In the data rows, the value 128 means zero.
Some points, each followed by its number:
[120 114 123 121 130 128 129 159 138 117 131] 0
[119 116 121 128 121 131 140 130 133 128 113] 1
[178 179 151 128 174  80 108 182 157 106 195] 2
[124 121 129 128 137 141 123 127 107 125 149] 3
[175 200 174 133 154  51 105 199 190  99 186] 4
[126 143 136 129 102 144 135  54 109 167  72] 5
[135 142 150 124 130 132 122 100 110 139 146] 6
[139 121 115 137 141 125 127 153 127 116 145] 7
[ 89  59  81 132 117 192 147 104  80 132 104] 8
[115 129 134 122 110 137 132  94 127 146  77] 9
[ 74  45  77 125 130 175 137 176  98  96 149] 10
[129 129 131 122 152 106 121 208 156  92 172] 11
[171 186 149 139 133  98 128 102 147 142 111] 12
[130 101 116 120 167 131 113 201 116  90 210] 13
[139 121 109 136 152 121 123 180 130 103 165] 14
[112  96 114 123 132 151 124 139 100 118 159] 15
[150 164 146 131 125  97 126 117 158 136 116] 16
[135 140 127 130 124 116 128 112 148 136 111] 17
[156 188 173 125 136  57 113 163 182 117 153] 18
[121 106 115 118 138 164 130  95  88 134 137] 19
[103 110 120 130 104 147 134  99 112 138 102] 20
[180 208 183 130 148  43 100 191 181 104 180] 21
[127 120 126 123 152 110 123 208 151  96 164] 22
[ 50  20  65 126 102 217 148 107  61 125 107] 23
[ 70  43  73 130 124 173 140 164  95 101 147] 24
[135 133 134 124 148 103 121 201 152  97 162] 25
[ 57  40  81 119  95 199 154  81  84 143  87] 26
Which two points above are nearest to each new point? Their numbers follow each, nearest first.
[124 128 135 124 119 138 134 126 124 134 119] 1 17
[ 97 132 138 131  64 168 144   0  93 192  24] 5 9
[109 153 149 130  61 162 145   0  99 201  18] 5 9
[149 173 160 131 120  91 118 134 154 133 128] 16 12
[ 64  14  62 116 133 230 149 112  39 125 143] 23 8
[186 214 182 125 137  84 110  76 146 159 123] 12 16
[ 90  71  98 124 116 180 143 127  97 129 113] 8 20
[137 115 107 140 143 129 131 151 126 116 143] 7 0
[137 121 113 140 147 129 130 152 124 116 142] 7 0
[186 188 156 128 173  77 108 176 167 109 192] 2 4
[152 167 153 128 131  87 122 140 167 125 129] 16 18
[108  88 105 123 137 157 129 163 108 107 149] 15 0
[152 149 133 128 144 124 118 110 120 138 145] 6 3
[ 89  71 104 119 114 175 142 124  97 129 111] 8 20
[122 146 144 130 111 115 124 111 133 136 116] 17 16
[176 194 175 119 137 104 113  82 127 155 136] 12 16
[134 137 130 132 118 121 133 104 141 140 103] 17 9
